In the data rows, the value 128 means zero.
Some points, one per row:
[115 169 125  97 142 162  86  88 123 128 203 103 121 135 126 170 113 134
 190 125]
[131 119 107  82  88  98 173  87  85 137 129  85 152 112 130 158 127 160
 121 104]
[113 129 131  97 112 134 143 127  96 139 146  97 148 141 121 166 120 134
 117 112]
[130 139 133  68 102 119 163 108  86 113 164  91 151 153 128 176  85 161
 138 105]
[132 153 117  94 123 135 113  57 127 143 166 112 118 132 131 168  96 145
 171 114]
[121 109 111 107  86  87 193 119  72 119  85 105 185 132 135 139 116 176
  85 121]
[146 120 113  99  93  87 181  92  86 121 118 113 146 129 136 152 100 153
 116 111]
[123 162 122  64 116 139 117  82 102 128 192  84 123 141 126 190  79 151
 184 124]
[132 130 125 148 147 155 110 132 168 122 143 127 111 119 131 126 148 116
 172 136]
[118 118 146 150 153 158  75 147 151 138 146 163  96 135 131 102 141 100
 139 135]
[120 123 129 123 139 132  95 129 149 131 152 134 114 140 127 135 145 126
 136 132]
[126 150 123  69 106 127 136  75  84 126 180 103 134 147 138 175  82 162
 154 119]
[137 100 128 123 116  96 177 135  97 132  88 143 151 138 133 121 127 128
  96 125]
[139 131 121 131 117 114 150 122 116 129 113 138 138 134 128 124 120 130
 115 128]
[136 124 123 104  91  92 192 108  85 132  98 116 155 132 132 149 106 139
  98 112]
[128 141 106  79 102 105 139  79  75 135 172  81 134 121 132 190  94 162
 154 111]
[113 134 120 139 162 166  91 155 179 120 139 127 100 117 127 107 146 104
 162 149]
[122 133 140 143 126 142 117 148 143 135 121 132 110 120 114  99 141 102
 108 128]
[117 133 118 113 128 122 127 116 119 123 145  99 148 141 127 148 123 154
 139 123]
[123 168 113  84 125 138 117  81 117 125 185  93 138 144 125 186 106 158
 172 112]
[127 103 134 143 121 105 152 157 119 130  82 154 124 164 134  99 131 121
  67 135]
[129 150 129 130 163 164  83 132 169 127 159 138  98 129 130 108 130 108
 176 141]
[141  88 128 101  99  82 208 109  85 110  84 112 172 141 128 137 111 150
  89 125]
[144  87 148 176 128 107 150 171 140 133  67 170 124 130 129  91 169 102
  79 127]
[105 135 119 169 174 183  45 152 205 120 164 139  72 121 118 107 155  94
 177 139]
[117 119 132 167 150 151  88 171 180 138 118 151 113 112 120  89 167  88
 122 142]
[149  86 141 203 121  93 160 185 136 139  44 190 138 117 130  65 174 106
  54 125]
[157 133 144 166 133 119 134 136 126 136  97 157 133 117 121 104 133 123
 114 134]
[134 121 142 136 113 101 168 147 102 129 101 137 139 133 136 118 124 125
  90 126]
[123 102 142 192 150 129  97 170 162 140  87 178 113 120 125  81 169  99
 106 147]
[116 117 136 112  92 100 177 148  87 123  92 109 158 120 128 117 123 127
  78 115]
[ 93 165  97  54 126 160 112  83 111 116 199  66 122 124 126 175  91 153
 187 124]
[119 131 125 104 112 123 138 123 106 130 139 111 128 137 128 145 111 141
 126 117]
[144  99 157 157 132  91 168 157 107 130  75 148 164 137 128 106 145 136
  86 138]
[134 145 115 114 138 152 104 104 161 134 161 108 108 112 127 155 127 115
 180 134]
[138 115 153 151 132 117 138 164 127 138  93 152 124 118 127 107 138 102
 109 127]
[113 115 108 114 109 123 140 123 132 131 119 129 119 116 130 129 125 123
 119 127]
[149 111 124 106 102  87 184  93  81 131  95 119 178 134 123 157  94 142
 111 124]
[122 116 108 110  91  92 188 108  85 120 104 114 170 129 131 137 115 167
  91 121]
[122 145 130 133 145 161  80 138 169 136 151 138 106 129 117 127 136 115
 160 132]
[152 135 128 153 142 124 126 140 136 132 104 150 124 114 122 103 131 125
 125 145]
[138 124 148 153 124 109 146 145 120 137  85 149 140 134 127  99 135 123
  91 135]
[123 133 121 169 166 162  76 156 194 119 132 157  85 102 131  96 152  91
 147 133]
[137 121 152 162 130 114 150 171 137 127  86 147 138 122 121  89 157 110
  89 130]
[131 141 116  93 111 126 148 117  94 124 146 109 131 130 136 164  90 143
 130 118]
[134 139 123 123 129 124 132 120 112 137 133 125 144 134 128 141 109 143
 132 126]
[ 96 151 111 116 134 168  77 116 153 125 192 107 104 124 127 146 126 127
 159 125]
[133 109 129 105  88  91 193 109  63 118  79 113 168 126 137 137 113 154
  86 116]
[110 115 102 102 107 134 128 121 131 134 130 110 113 120 130 144 122 136
 136 124]
[105 139  96  79 113 131 148 122 109 117 160  75 140 128 133 174 121 156
 158 123]
[136 101 133 134 107  93 172 139 102 137  52 144 148 138 134 122 125 130
  89 121]
[127 108 128 148 138 138 121 132 142 134 119 132 117 120 128 117 147 116
 133 131]
[129  90 139 162 125 114 137 156 139 134  99 143 130 127 123 103 159 107
  90 120]
[120 138 118  85  96 113 154 105  90 127 138  91 141 123 128 148  87 135
 121 114]
[142 114 141 159 146 128 100 145 145 146 113 170 113 131 115 108 144 100
 134 138]
[115 163 112  61 107 132 134  82  86 131 178  79 139 133 137 197  82 174
 159 123]
[126 174 122  80 142 162  82  88 110 133 210  93 121 141 123 178  95 158
 189 125]
[138 115 128 174 141 137 113 144 178 129 107 174 102 134 131 105 163 100
 121 126]
[113 145 111  88 113 122 129 104  99 119 148  98 142 136 139 167 106 152
 129 133]
[131 143 110  76 103 113 162  90  79 130 149  93 159 141 131 176  84 173
 140 124]
Then 12 other points, each followed by its number:
[125 119 133  97  88  86 197 115  79 110 101  99 181 139 131 144 102 162
 100 105] 0
[132 127 110 103  85  97 189 102 100 127  92 111 147 112 131 137 107 127
 105 110] 1
[141 121 126 113  99  80 189 100  70 130  85 112 163 126 137 147 104 152
 103 116] 2
[158 109 168 189 140 112 132 172 146 150  76 173 133 115 122  91 162  97
 105 138] 3
[154 117 146 136 124 106 164 146 113 122  84 149 148 148 118 127 109 127
 100 126] 4
[136 119 132 131 111  98 177 131 104 128  74 140 132 122 128 108 112 112
  91 123] 5
[128 152 121  99 141 137  86  93 123 143 173 119 106 129 131 163 103 111
 172 136] 6
[141 114 118 118  88  78 198  92  86 132  85 130 175 113 129 145 115 156
 105 124] 7
[117 149 115 143 153 165  77 145 184 130 150 133  96 113 113 109 152  92
 161 140] 8
[146 117 142 182 125 116 150 155 146 128  65 179 128 125 133  78 139  98
  88 137] 9
[153 110 131 154 131 108 171 158 125 129  72 149 150 116 131 117 135 123
 109 148] 10
[120 159 100  94 139 157 101 111 142 117 170  96 112 113 123 146 117 134
 179 132] 11
Which of these numbered points is nearest to each point below, ignoring the 2 directions in which the first points spread most? Its number follows each.
[109 146 117  93 116 133 122 107 116 113 172  93 133 145 131 163 108 156
 151 113] > 0
[118 145 106 105 114 116 144  87 112 138 144 107 139 104 129 162 114 149
 146 129] > 7
[140 106 114  84  86  79 226 114  77 111  76 124 162 137 128 135  91 145
  82 124] > 5
[148 114 132 100  80  89 206 121  75 120  88 115 164 134 125 145  95 131
  82 104] > 5
[133 124 130 123 118 120 145 123 124 127 129 124 128 129 119 134 103 125
 125 118] > 5
[104 152 136 115 155 176  53 117 157 123 199 112 108 151 129 145 134 137
 188 130] > 0
[123 151 128 109 105 136 125 115 108 130 150 106 126 122 117 146 104 128
 142 113] > 5
[139 107 122 119  94  77 197 135  81 123  67 113 173 120 130 125 115 161
  87 126] > 11
[164 103 119 155  98  78 201 129  97 131  58 141 181 118 136 119 127 143
  85 113] > 7
[141 145 149 132 152 134 115 122 135 122 138 145 127 153 120 131 110 119
 155 141] > 4
[124 125 131 154 144 152  95 136 172 123 126 164  98 144 130 107 139  98
 125 129] > 9
[110 149 121 116 144 169  74 125 155 118 191 107 105 143 132 144 138 142
 173 119] > 0
[118 160 114  86 124 164 100 112 129 131 190 113 105 138 127 168  96 132
 177 115] > 5
[146 145 110  94 103 112 165  95  99 121 133 103 146 132 134 160  96 150
 129 116] > 9
[134 139 157 169 176 172  67 140 188 137 146 167 109 131 128 102 156  74
 155 143] > 3
[119 138 142 141 137 148  98 145 156 116 153 126 120 134 136 125 147 131
 137 122] > 0
[135 141 146 104 114 119 149 103  98 124 136 117 156 138 122 152 107 137
 144 124] > 3
[149  94 163 176 135  98 151 174 123 138  58 187 139 129 127  81 162 104
  75 134] > 3
[120 164 124  80 132 155  89  98 125 134 207  93 115 131 132 172  92 138
 185 127] > 3
[107 151 116 135 158 173  69 136 167 117 169 112  94 106 127 120 149 127
 173 141] > 11
[129 165 117 103 140 148  90  86 127 132 186 107 114 129 126 165  95 147
 189 130] > 2
[140 114 125 124  89  86 197 115  83 131  78 123 158  98 127 136 121 146
  98 119] > 7
[155 100 147 184 131  89 160 162 130 133  71 156 152 127 122  93 150 125
  89 130] > 3
[143 122 138 181 152 137 123 163 173 132  95 158 126 116 122  85 154 111
 125 141] > 10
[111 164 106 106 132 147  87  87 113 129 162 105 109 122 140 144 109 154
 170 133] > 2
[148  96 159 157 127  95 196 159 100 130  66 153 168 138 126  99 143 126
  77 133] > 3
[130 130 153 176 141 129 116 166 146 128  98 173 114 129 129  89 146  90
  98 136] > 9
[115 139 137 103 121 136 142 114 110 125 145 113 143 128 129 144 111 150
 139 113] > 0
[126 120 138 171 147 145 109 155 161 123 126 159 124 133 126  88 156 116
 112 129] > 0
[124 139 126 133 170 181  88 153 186 113 149 128  93 116 117 108 130  97
 173 143] > 11
[145 112 111  78 102  87 192  97  67 115 108  94 169 131 130 150 103 184
 121 125] > 11
[123 145 121 156 168 167  58 133 189 146 161 147  86 116 124 118 152  99
 167 139] > 2
Now 12 new points, numbered from 0 again:
[117 132 108  85 112 121 138  97  95 132 149  82 135 115 125 165 108 155
 152 125] 0
[121 158 139 164 188 180  38 151 194 128 166 153  73 120 117  98 150  81
 159 151] 1
[118 137 123  81 103 119 149 105  95 123 139  99 138 125 115 150 100 128
 128 127] 2
[125 120 133 161 134 121 127 154 128 140 103 150 134 127 130  98 138 120
 106 138] 3
[ 94 161 100  67 118 156  91  84 134 119 206  71 111 125 136 181  95 149
 182 119] 4
[117 156 114  99 148 165  67 112 143 133 189 128  99 136 128 142 112 129
 173 144] 5
[137 104 155 171 149 132 112 175 147 118  91 172 112 144 130  74 150  75
  85 129] 6
[143 106 143 166 146 122 160 156 139 121  79 151 139 113 138 103 151 110
 104 129] 7
[127 109 133 105 100  89 177 114  84 132  94 107 154 116 124 127 124 129
  88 128] 8
[142 111 142 107  94  89 187 125  89 128 101 120 162 138 122 140 112 148
  96 107] 9
[131 126 131 174 144 147  92 146 167 140 116 148 105 117 126 104 149 103
 137 146] 10
[146  96 145 163 116 104 163 152 131 129  74 155 137 126 121  94 144 100
  85 115] 11
Which of these numbered points is nearest to each point below, ignoring the 2 directions in which the first points spread most? Its number follows each.
[127 125 126 129 114 119 135 119 131 131 124 120 121 118 123 130 128 118
 130 115] > 11
[135 109 159 169 152 143 113 153 153 119 101 160 115 146 130  82 140  97
  97 138] > 6
[103 153 126  71 131 148 106  93 105 120 192  77 123 126 133 171 103 143
 168 130] > 8
[107 161 100  76 129 148 104  92 107 112 193  77 137 143 125 182 100 184
 179 120] > 3
[114 118 139 134 143 146 106 159 140 116 136 129 125 147 127 124 129 126
 119 136] > 6
[115 153 123  80 145 161  91 100 126 125 189  82 110 114 118 166 103 130
 183 127] > 8
[102 154 116  65 121 154 105  89  99 127 196  77 123 147 126 188  87 145
 156 125] > 6
[128 107 128 131 106  97 161 131  99 132  90 122 136 124 123  99 121 126
  78 132] > 8
[109 154 115  75 126 148  95  89 106 132 203  79 126 133 130 179  90 158
 170 122] > 3
[125 113 102  28  86  88 191  84  64 126 107  87 162 127 149 156 106 163
 106 118] > 8
[118  98 140 168 101 104 168 163 127 113  80 141 134 132 135  84 151 117
  55 115] > 4
[115 127 109  86 120 133 123  98  95 138 164  86 132 114 134 163 109 147
 155 133] > 0
[130 105 105  92  73  75 215 127  78 115  87  92 172 132 133 143 113 172
  64 113] > 4
[127 148 150 145 173 178  57 143 200 137 184 145  98 137 114 124 143 106
 181 133] > 9
[110 115 135 178 153 157  70 173 192 128 130 153  98 116 122  80 170 105
 118 135] > 4
[109 112 118 121 130 135 123 147 137 117 127 122 126 136 123 121 137 130
 120 125] > 4
[129 143 126 162 165 168  54 141 180 145 145 152  81 118 127 124 155  92
 162 144] > 10
[160  93 175 186 135 117 156 186 156 124  64 180 140 151 127  73 157  96
  87 117] > 9
[116 113 157 161 140 132 131 180 148 127  88 158 122 122 121  81 151  82
  92 131] > 2
[119 111 122 122 122 129 146 136 125 130 125 114 129 115 127 132 130 132
 129 134] > 0
[128 147 126 118 155 158 100 114 157 118 168 117 111 117 131 138 131 134
 177 131] > 7
[103 154 103  97 147 169  64  99 151 129 197  95  94 115 118 153 120 138
 186 135] > 0
[136 111 137 127 122 112 170 125 117 122 112 119 149 128 134 130 126 139
 128 119] > 7
[150 109 143 174 133 120 144 162 152 127  85 173 116 123 131  87 152  86
  93 125] > 11
[110 166 116  76 123 154  95  97 115 136 198  78 112 123 122 157  99 129
 159 126] > 2
[135 113 108 132 135 139 122 124 147 126 142 130 110 124 133 127 129 113
 139 121] > 11
[112 160 128 118 150 165  77 125 148 120 176 114  98 131 120 144 117 116
 172 135] > 1
[132 129 133 157 170 171  77 146 192 122 158 152  92 132 119 114 151 104
 164 134] > 9
[127  96 140 182 124 118 145 184 165 120  63 170 121 123 121  71 171 106
  63 147] > 4
[135  91 140 167 119  94 167 144 114 128  62 151 147 117 123  81 160 117
  71 133] > 8
[ 99 127 119 111 122 152 120 150 140 114 147 106 129 127 127 131 133 127
 134 129] > 4
[127 142 120  77 108 114 150  98  80 124 135 110 158 148 134 163  87 173
 122 126] > 5
